In the data rows, the value 128 means zero.
Some points:
[ 94 234 133 162 104 167 136 116 104 138 109 141 170 185 139 204 172 186  95 142 188  74 156 141 115 182  67  69 165 188 199 148  43  84 172 133  88  75 125  96 171 165 151  93 100 127 105 122]
[ 57 107 105 127  84 124 100  93 143 197 174 114  34 102   0 121 113 145 140  66 137  66 144  94 141 162 114 143  61 132 156 125 159  86  96 167 112 113 158 104 135 141  74 164 180 172 144 109]
[119 134  95  31 137  19 132 186 144 199 149 134 169  98  82 218  97 121 103 109  61 191 105 120 170  90  83 117 140 100 122 184  79 127 127 172 115 161 164 136 235 168 147 125  46  70  65 105]
[165 169 210 137 112 170 109  55  85 111  64 163 148 152  25 136 161 187  54 174  60 197 124 136 169 105 103  75 188 137 129  79  97 107 122 123  70 200 131 140 150 136 153 148 126 138  92 121]
[ 31 140  93 143 137 100 125  65  98 115   0 115  64 104 103 117 109 107 216  48 170 116 110 131 123  88 122 123  89 139  91 145 106 177 124 182 185 126 173  93 145 150 101 133 135 129 102 172]
[ 83 109 129 114  71  92 197 129 133 135  46 139 114 146  81 123 133 112 141 163  70 127 155 210 109 128  35  86 107 112 120 183 119  56 114 129 123  84 145 229  64  91  86 135  98 171 142 161]
[158 156 148 131 167  91 159  99 181 113 104  74 123  98 146 151 209  95 158 137 163 110  61  77 147  92 177 135  68 146 148 110  69 147 106  54  61   5 111 180  82 111 235 145 103 130 137 108]
[ 87 128  90 104 131  89 130 134 153 118 133 150 105  79 117 125 126 120 142  29 144 137 152 105 107 152 100 128 150  38 159  59 141 144 126 180  79 125  93  93 125 143 137 121 124 131 149 175]
[122 152  93 139 125 137 135 152 143 120 120 178 249 123  58 126 124 152 106 129 116 163 139 129 101 127 208 237 114 141  84 103 123 109 112  80 181 128 229 138  35 169 178 108 210 118 181 176]
[ 89  75 120 174 188  79 135 162 119 168  68 132 116 134 183 127 127 115  53 168 182 155 159  93  72  77 100  80 163 176 123 121 122  92 123 124 132  50 105 141  97  64  99 123 139 141 127  92]
[148  96 108 129 166 115 139  77 163 156  89 148  88 151 168  30 108 134 141 173  92 191  95 129 149  98  59 118 141  93 112 112 131  47 126 147 107 118  41 152  86  82  92  98  90 147 144 205]
[164 119 155   9 132 157 126  53 117  94  93  81 116  97 152 146  60 141 123 139 131 160 134 117 170 112 134 150 127 140 172 135 115 102 176 104 115  54 154  69  91 164 154 168 115  12 251 128]
[120  76 203  79 112 158 205 150 155 130 120 154 138 127 167 163 126 178 212 102 141 123 133 130 141 174 142 132  94  84 115 109  66 102 106  91 114 167 152 154 171 117 108 103 218  99 114  78]
[148  59 156 131  68 130 160 177  53 184 118 111 110  47 137  70 165  36 119 208 141 114  52 146 203 121 123 149 157 109 157 121 141 111 225  78 151 130 164  72 119 155 190 165 115 205 138 137]
[212 138 112 151 185 131 183 134  71  97 149 186  88 175 155 139 212 102 106  91  60  78 121 150 117 143  38 221 111 195  82  77 141 122 152 128 106 137 103  82 120 158  57 149 122  89 174 143]
[ 73 166 134 117 141 208 100 122 155 144 197 147  56 113 103  72 198 113  54  88 158 118 126 163 110  74 140 158  86  89  96 136 136 220 108 178 146 113 117 236 192 159 142 119 106 118 183 123]
[ 57 124  99 195 151  79 151 148  74 141 113 120  96 107 117 135 114 172 167  65 162 147 133 114 141 133 117 132 153  97 141   0 158 168 162 138  98 128 132 104 164 144 142 145 122 145 113 176]
[158 171 156 169 235 188 131 122  86  64 207 177 125 114  85 128  89 197  88 143 177 108 137 129 184 106  99  97 112 120 148 197  38  51 121  97 115 105 150 111  68 158 146  89 108 141  60  82]
[204 167 153 121 127 127 127 120 123 191  81 106 131 102 173 124  87 205 145 103 137 126 120 154 162 239 154  96 169 110 118 139 119 140 128 164 138  65  90 136  49 122 187 163 139 191 216  73]
[126 145  95  84  90 146 159 255 109  81 161 146  47 115  76 131 125  70 116 159 130 228 118 189 143 177 191  51 118 226 143 108 115 224 165 158  75 115 156 141  86 169 116  89 217 152 143 180]
[132 110 157 111 130 111  90 157 130 169 145 132 158 127 106 144 135 136 133  42 131 121 141 215 129  34 109  98 157 142 119 115 203 151 104 133 164 170  43  84  48  90 132  92 112 107  95 107]
[ 22  86 120 120 130  73 149 163 171 126 134 119 130 133 206 129 130 117 108 202 170 147 153 131 107 144  92 137 133 147 121 120  66  57 124 160 185 163 101 188  82  93 116 154 157 101 128 175]
[137 122 125 142 132  95 117 137 162  32 217 147  41 160  97  82  49 107 121  59 138  93 103 190  79 199 105 167 168  88 108 129  80 149 166 139 177 106 157 139 170 109 191 156 127 154 105 118]
[120 170  88 151 121  87 155  94 131 144 163 118 115 101 251 116 137 145 111 147 122 163 152 155  96 109 151 110 158 107 124 160 237  48 106 160  95  81 255 143  99 111  60 130 134 133  88 184]
[138 162 169  73  91  95  78 114   0 174 151 142 137 145 201  56  75  99 123 161 106 141 109  79 150 146 126 114 124 169 117  82 138  54  98 114 198  99 143 213 190 157 134  22  87 133 151 110]
[ 57  83 109 143 202 154 147  43 135 157 161 145 105  92 124 128  97  97 181  98 115 108 139 147 118 115  99 159 169 164 192 136 187 210  98 107  76 211 118 192 154 126 152 128 212 134 127 157]
[ 86  71 175 151 190 119 164 128 131 170 163  59 164 139 147 122 117 186 117 224 131 168 106 140  94 137 107 133 159 129 116  98 103  54  55 193 116  99 120 147 118 131  91 144 187 123 162 163]
[202 255 147 145 149 146 145 127 120 175  98 111 116 145 152 116  69 162 109 178 154 111 160 149 166 103 141 212 119 153 108 121  79 139 215 197 100 204 138 112 134  59 130  68 133 115  99  97]
[178 175 182 133 105  68 201 100 123 111 174  88 186 128 162  87 135  68 169 119  91 131 132 123  92  63 102  88 153 171 139  72  85 106  83 102 214 118 152 195 105 179  89  73  92 184 160  86]
[ 95 200 152  38 113 137 126 134 156 104 141 123 141 137 100 140 158 142 156 144 129 118 108 196  96  95 130 136 159 176 117 131 197 114 168 127 127 120  74  66 140 125  80 131  84 186 106 157]
[ 94 151  89 113 143 218  81 175 173 113 132   4  98 104 100 117 134 123 113 102 113 110 124 124 103 129  68 181 188 105 139 151  94 162 118  88 199 118 107 130 168 151  91 152 169 132  50 173]
[107 130 130  88 127 139 133 137 131 104 137 141 143 162 128 147 142 163  88 112 198 124  80 145  12 119  84  82  86 159 115 128 232 117 143 163 151 245  96 114  82 145 158 206 111 114 132  37]
[ 94 103 114 123 109 117  32 125 105  71 155 113 128 106 115 139  98 127  91 155 120 129  97 167 103 129 127 127  71 136 125  49 114 170 102 104 142 122  46  87 123  87   0 121 102 116 106  56]
[155  66 103 227 105 143 151 181 126 130 110 113 114  97 103 136  82  96 162 114 135 145  78 112 128 113 122  94 151 185  82 195 128 101 136 139 110 163 110  99 224 185 125  75  82  48 164  85]
[105 111 151 142   0 119 136 141 152 106 152 186 132 144  99 160  66 131  91 143 142 111 130  61 127 103 145 247 124 212 125 147 205 123 102 150 116  90  49 121 130  82 139 118 103 147  35 126]
[142 130 124 118  93 130  58  88 165 165 146 146 217 166 156 126 140 141 237 115 148  94 143 153 215 164 112  66 120  97  48 126 123 135 157  70 116  65 140 128 137 121 135 108 215  88  91 121]
[131 112 124 117 156 158 141 159  71  98 114 107 142 144 152 120 119 173 201 191 113 133 202 106  94 196  87 168  91 136 126 162 137 249 110 124 149  82 175 118 138  62 126 103  62 148 209 157]
[141 171 166 183  61 115 133 138 122 143 116  28 133 167 115 153 126 193  81 121 149 118 133 167 221 110 131 147 140 158  62 150  86 130 107  34  55 201 133 142 121 119  88 143  77 117 164 105]
[103 134 118  45 122 113  91 180 122  46 141 143 166 127 138  79 112 151  99 105  91 110  85 107 120 100 119 114 129 147 137 135 194 122  87 161  50  69  76  64 180 117 120  97 163 128 128  77]
[208  90 125  84  76  93 206 110  54 202 113  99 153  57 120  85 126 108  75 151 145 108 148 128  71 159 113  61   4 102 207 134 127 156 146  70 135 167 130 112 109 105 175 111 104  72  83 181]
[102 194 178 156 103 143  90 104 116  82 151 114 108 173 153 151 134  48 144 144 167 141 130 116 199 136 161 112 138 111 158 179  50  59  52 145  76 244 103  52  49 135 145  86 102 117 144 134]
[ 87 135 187 170 106  92 102 155 106  75 161 137 168 134 151 115 103 138 127 176 117  80 132 170 161  94 160 112  66  81 122 127 192 142 119 205 131 121  92 120 153 129 127 254  88  56  95 162]
[159 118 103 135 160  58  91 166 173 151 130 140 137 115 107  72 103 101 166 178 166 127 199 146 117 112 138 139 136 143 134 167 103 142 110 150 105 153  52 151 147 255 116 132  83 129  80  76]
[112 104 116 123 141 131 134 126 155 140 154 149  93 101 107 112 107 148 157  62 159 154 142 103  63  64 143 123 139 125  77 152  50 176 138 169  79 112  97 113 147  97 123 170 132 161 129 219]
[195  91 161  43 102  78 214 103 118 174 104 109 122  70 124  52 188 111 100 161 185  81 131  90 136 193 192 126 189 163 157 134 117 161  40 123 153 145 135  39 185  97 165 138 122 153 136 160]
[150 136 160 107 131 178 133  91 106 125  79 156 167 177  84  69  99  26 158  88 169 163 199  40 147 156 139 134 219 101 150 107 123 126 110 104 126 107 170 176 114  89  86 202 143  66  67  48]
[236 110 148 163 134 143  39 170 168 125 118 134 106 146 138 182 155 119 211 173 120 183 145 117 125 102  41 135  41 143 221 122 160 156  83 151 163  99 196 105 181  77 164 170 167 192 179 152]
[153  90 133  91 205  83 137 162  93 125 110 100  75 139 125 187 137 134 138 182 118 142 196 108 142 126 127 173  88  42 107 117 177 169 104  74 162 113 183  63  93 156 135 126 152 196 144  93]
[ 97 146 179 173  92 114  67 172 160 161 219  54  87 204  76  96 145 103 129  96 142 136 129 112  49 126  88 140 166  58 152 147 165 178 211 126 140 119 119 115 145 124 158  65 148  51 156 175]
[123 133 112  93 189 125 125 112 162 140 141 124 148 140 108 153 253 101 176 107 146 180 185 123 153 158 238 121 101  96 121 125 103  19 194  90 129 141 109 156 200  71 101 135 129 127 121  86]
[187 102 255 128 125 189  88 112 181 106  68 145  66  28 145 191 124 160 147  95 151 132 192  99  94 165 143 131 127 116  93  72 153  39 163  85 123 137 128 199 151 144 156 109 122  96  92 173]
[159 110 154 148  96 154 199  66 150 155 212 106 222   0 144  95 147  94  94 134 124 200 124  42 175 188  86  83  85 148  93 137 132 180 153 148 217 141 127  73 118 124 127 142  83 182 135 134]
[ 54 146 178 134 111 125 138 113 155 103 141 194  91 130 107 144 160 124 129 235  78 103  85 161  70 104 141 134 153  75  77 159 177 171  87 119 142 129 111  38 133 118 132  80 120 109 108  94]
[167  49 125 123 107 224 148  69 149 166 106 134 156 175 161 167 110 140 133 120 155 139 110 130 107  69 203 113 131  33 136 107  62 151 172 119 115  59 128 140 138 171 101  92 153 125 106  92]
[117 136 109  89 161 153 172 141 158  93 136 104 169 206 107 127  82 163 170 144 159 112   0 141 114 114 134 127 109 136 138 116 206 123 121 148 140 152 127 111 121 149 112 120 102 134  39 144]
[157 109  54  74 160 119  75 115 123 136 118 125  87 188 137 175 168 127 122 148 177 150 128  23 158 141  83 142  91 141  84 166 186 163 111  71 152 134 146 157 100 111 166 145 156 172 195 154]
[177 128  27 163 118 131 178 133 129 102 183  91  60 197 110  98 167 124  71 134  52  55 169 119 153 107 106 110 110 173  96  93 131 116 115 161 133 128 103  98  99 150 153 145 190  73 129 152]
[ 43  80 141 130 164 181 167 166 127 154 136 135 141 110 147  98 113 111 146  27 147 115 147 196 150 146  97 165 135  94 163 187 174 129 119  95  93 114 123 113 166 128 129 161 113 160 147 117]
[108 130  53 116  48 187 140  90 184 167 129 157 105 137 217 210 128 138 155 151 142 165 144  87 141 162 126 138 146  75 135  72  95 154 132  98 103 146 177 174 122 127 145 147  90 113 109  42]
There is one direction along which these points spread out most. Take the direction at right angles to it along which they spread out most. Then take the direction at right angles to both along which they spread out most. Go by this last direction. Where along it does each point below lie, from 0 to 99? The average is 50, and the first point in the table lies past the average. One standard deviation of the points above along it is 16.
[168 104  34 164  93  66  43  42  67 115 167 114 149  50 119 130 133 125 162 173 146 149  79 215  72 135 125 145 199 167 126 192 103 121 139 121  73 163 120 148 180 147 146 121 117 135  87  92] >> 48
[151  87 121 157 113 151 131  99 102 132 123 122 147 131  92 149 146 137 236 132 154 130 172 117 152  79 162 122 126 101 136 101  96  99 175 181 128 131 171 166 128  50 132 133 149  89 149  46] >> 73
[150  74 112 132 141 126 162  77 110  70 116 103 146 238 144 175  68 124  74 133 142 147 192 114 166 132 173  64  85 118 112 159 178 172 138  73 161 124 114 135 196 140 164 149 153 242 182 229] >> 44
[ 87 188  98 147 141 148 124 139  53 135  93 124 144  92 116 132 108  55 155  94  69 117 127  62  20 146 118 139  97  30  64 150 119 133 145 154  71 133  69 114 151 131 148 195 218 166 128 159] >> 59
[192 178 172 137 121 143 107 129 153  89  86  66 175 125 178 170 141  38  12  98 153  89 125 180 176 126 116 132 117 126 116 118 104 101  84 195  56 148 168 155 122 122 114  83 137 142  83 106] >> 53
[104 160  24 135 145 157 146 155 148  93 139 190 146  85  87 192  47  95 105 165 162  62 130 213 129  96 134  95 160 129  94  85 182 102  72 113 179 127  83 107 172  48 143 109  89 101 152 140] >> 44
[ 99  54 116 108 134 187  75 149  88 147 129 176 175 165 182 103 195 142 124  84  74 117 158 114 129  97 149 172 120 195  76 123  78 155 134 125 129 133 225  99  60 132 193 115  84 145 101 188] >> 49
[131  69  74 141 173 196  62 124 182 142  93  90 172 159  92 101 142 141 119 114  23 127 156 125 108 219 247 121  93 157 144  85 150 112 115 159 138 156 172 131  68 130 189  86  58 153 140 119] >> 53
[166  87 112 168 152 103  37 144 191 165  69 223 198 164 137 110 132 113  93 101 109  74  93 132  99 171 189 184  99 138 192 111  54 133 123  76 139 144 183  92 112 140  88 136 110 139 209 214] >> 52
[174 127  84 172  95 128 134 197 104 119 122 140 140  87  79  78 187 192 131 140 180  90  63  49 110 123 116 113 175  84 129 189 147 139 118 140 118 176 137 210 160 178  55 106  81 102 116 110] >> 50
[ 56 131 137 165 125  84 131  87 249  68  53 138 146 113 162  22 129 163 106 116  99 143 163  95 161 132 120 117 114 127 156 146 117 125 244  80 108 143 175 132 151 108 140  94 192 128 137  11] >> 68
[146 154  76 177  84 129 161 163  71  78 123 144 102 132 167 139 186 195  94  63  51 196 125 163 166 104 175 197 118 137 221 173 125 118  94 142 231 141  37 119 117 126 138 135 174 100 136 154] >> 41
[126 203 171 121 128 133  96 171 129 161 146 134  84 124 184 128  60 149 139 126  28  83 102  86  64  81 212  31 157 176 148 149 135 110 116  33 148 159 134 139 109 115  85 208 123 116 143  81] >> 47
[150 151 147 213 216  97 159 128 107 144 135 165  82 182 118 169 160 102  83 111  63 181  61 154 173 231 140 143 115 158 129 165 152 194 130 162 160  63  88 128  73 140 107 168 133  69  72 143] >> 43
[128 126 162  83 142  82  96 118 115  96 139 152 146 117 133 216 117 139 124 151  83   0  91  75 196  93 178 103 214 121 175 131 144 141 199 180 166 145 111 203  74 117  73 103 131 127 163 138] >> 50
